One turn sends every row of this set to another row. A few are shown first. Where does it send the rows asked after them?
gobud: [-32.9  25.5  25.4  23.1 -11.2   0.9   5.7  -9.6 -41.4   2.2 -20.7  23.1
  -9.2]
Nol: [  4.5  22.3   3.9   8.0   6.5  -8.9  16.6 -16.6   3.8   2.9 -11.2  11.2
 -11.7]
mis: [ -5.4  30.1  -4.0  10.3 -29.4 -22.9  10.0  -2.1 -27.6   1.3 -32.9   2.0
  -3.3]
besun: [ -5.9  24.4 -34.5  24.0 -22.1 -19.6  23.1  -3.8 -17.7   0.4   8.0  36.1
  -5.0]
dugir: [-17.0  32.9   5.2   7.1 -47.5   0.8  34.9   3.2 -20.0  14.4 -11.3  39.8
 -32.0]
Nuf: [-15.2  23.5  18.4  26.5 -12.1  24.5  17.3   5.4   0.0  -7.5   1.7  20.8
 -29.5]
vizom: [ -2.3  34.2 -26.4   5.5 -21.2 -14.0  32.4   8.5  -9.9   2.4 -12.1  27.4
  -1.2]
tuziz: [-29.9  25.9  30.5  21.7 -15.9  -3.3   8.6 -14.0 -42.4  -0.9 -21.4  27.2
  -8.3]
Gakil: [  3.4  22.7  10.1  25.6 -15.6 -15.4  11.8 -34.2   8.8 -12.1 -19.9  22.8
  -6.2]
Leg: [-13.1  24.8  25.4  37.8 -32.7  15.2  14.8 -10.8   3.6 -19.1  -6.8  33.9
 -22.9]
Vatin: [ -2.4  26.2 -29.1  19.7 -25.9 -25.5  26.3  -5.8 -18.0  -0.6   7.2  39.4
  -4.5]
fim: [-25.4  30.9  -4.0  26.5 -47.3  10.8  24.7  -0.4 -12.1   9.4 -14.4  34.0
 -33.8]
Rol: [  0.6  13.3 -19.4  25.0 -40.3  18.5  14.4  -1.7 -31.4 -15.6  -3.2  22.6
  -3.1]
Revab: [-28.0  17.7  33.8  32.5 -12.3  16.5  10.1  -1.8 -21.5  -8.4  -8.7  29.9
   2.5]
das: [-11.1  32.4 -35.3  23.8 -22.5  -4.1  22.9   5.5  -2.4  -3.0 -15.3  21.9
  -3.5]
dimu: [-22.9  12.9  32.8  25.5 -31.6   6.7  16.0 -24.8  -3.3  -0.4   3.5  17.0
  10.9]
fefa: [-21.2  29.6  -2.7  13.8 -39.2  10.4  30.6   8.0 -16.9  16.6  -9.7  31.7
 -34.9]
megom: [  9.3  24.3  14.2   4.3  -6.5 -21.3  21.8 -26.7   2.5  -3.8 -14.9  23.1
  -6.8]
San: [  0.5  36.3 -19.3  10.8 -37.1 -23.6  32.7  -3.9  -7.4  -7.6 -17.4  39.8
   3.5]
gep: [ -8.5  28.6  -7.5  15.8 -27.8 -18.6   6.1  -1.5 -26.4   0.5 -33.2  -1.1
  -3.3]
niv: [-17.9  14.0  37.3  11.9 -29.1   2.0  23.2 -20.4  -7.8   4.4   6.1  19.2
  11.7]
Suvu: [  5.4  13.9 -16.6  10.3 -34.7  15.9  20.1   6.4 -35.6  -8.0   1.7  20.6
  -1.8]
buk: [-23.0  24.1 -15.6  23.7 -30.7 -24.7  15.5 -10.5 -12.2  -3.7  21.8  41.8
 -12.6]
vesa: [ -6.8  24.4 -33.6  30.1 -27.3 -18.1  20.1  -8.9 -14.9  -2.9   5.1  36.2
  -5.0]
sif: [-24.1  18.7  40.3  30.3 -19.9   8.2  13.5  -5.9 -22.8 -10.9 -11.4  36.5
   5.3]
Bunun: [-23.9  18.8  34.9  22.1  -6.3  13.1  15.3   4.6 -25.1  -4.0  -5.7  28.6
   2.0]
fuba: [ 10.8  15.6  -8.8   7.2 -44.9   5.9  24.0  -1.7 -37.1 -12.9  -1.2  30.9
   1.8]
Vin: [-20.8  23.6 -18.5  18.7 -24.8 -22.9  17.0  -5.1 -13.3  -1.0  24.0  39.4
 -13.2]
tirer: [-20.2  24.5 -15.4  19.6 -28.8 -24.9  17.7  -7.2 -13.7  -1.6  22.8  42.3
 -12.6]
femu: [-21.2  13.7  31.5  10.1 -18.2   8.7  22.8 -12.1  -7.2  10.1   9.5  11.1
   9.4]
Suru: [ -2.4  27.8  30.2   3.6 -15.2   9.9  29.4   8.2  -7.0  -3.0   3.6  31.0
 -23.0]
vuz: [-23.2  23.8 -19.5  24.4 -26.4 -21.0  13.8  -7.2 -11.7  -2.6  22.2  39.4
 -12.4]
res: [ -1.6  29.4  38.0  15.5 -34.7   1.5  26.6  -8.7  -4.5 -15.5  -3.0  42.8
 -19.6]
pabig: [ -9.1  33.7 -26.8  29.5 -38.2 -13.3  21.9  -6.0  -2.0 -10.6 -21.1  33.9
   1.7]
gonif: [ -9.3  27.6  -6.2  19.1 -31.4 -18.7   6.3  -5.2 -24.6  -1.2 -36.2   0.8
  -2.9]
pibu: [-19.8  19.8  40.8  17.8 -13.6   5.8  18.5  -1.1 -26.4  -5.9  -7.5  35.4
   5.2]
tamaz: [ -2.0  21.3  -1.3  27.0  -0.8  -3.0   8.8 -24.5  10.8  -5.1 -16.2  10.6
 -12.0]
pizip: [-21.5  17.6  13.9  38.0 -25.5   1.1  23.9 -29.0  -1.5  -6.2  -2.1  -4.1
 -16.2]
denu: [-33.3  26.4  27.2  25.4 -15.2  -1.8   5.9 -12.8 -40.6  -1.0 -22.6  25.1
  -8.3]
kaven: [-26.6  11.0  26.3  24.3 -22.0  14.7  15.6 -16.5  -2.7   4.8   6.6   8.8
   8.3]
zaso: [ -6.3  29.4  -1.9  14.6 -33.6 -24.1   8.3  -6.0 -27.5  -3.1 -35.3   4.2
  -2.4]
Sopu: [-10.8  21.7  26.7  27.4 -37.5 -14.8  33.2 -36.8  -5.6 -10.2  -4.7   9.3
  -9.6]
vinon: [  6.0  15.1 -11.5  22.1 -50.7   8.5  18.9  -8.5 -32.1 -18.9  -5.6  31.6
   2.3]
Fifup: [-29.0  25.5  28.0  18.8 -11.8  -3.0   9.0 -10.4 -43.5   1.9 -19.2  25.8
  -8.7]
zugef: [-20.1  32.2   3.9  21.5 -54.7   2.2  29.0  -5.9 -15.6   6.8 -16.6  42.9
 -31.0]
tol: [ -5.2  23.4  29.0   5.3 -21.7 -15.1  41.5 -23.0 -12.7   1.1   3.2   3.0
 -12.1]
midep: [ -2.7  25.7 -28.8  25.9 -31.7 -25.2  23.3 -11.4 -17.3  -3.7   5.0  41.6
  -3.5]
Vada: [-16.1  19.3  14.0  17.5  -9.4   1.4  33.6 -15.4  -8.5   5.1   5.0 -10.2
 -17.9]

gonif goes to zaso
fim goes to zugef
sif goes to pibu
Now find these:
midep goes to Vatin
Sopu goes to tol
Fifup goes to gobud
das goes to pabig
niv goes to femu
Rol goes to vinon
vuz goes to buk
Nol goes to tamaz
Nuf goes to Leg

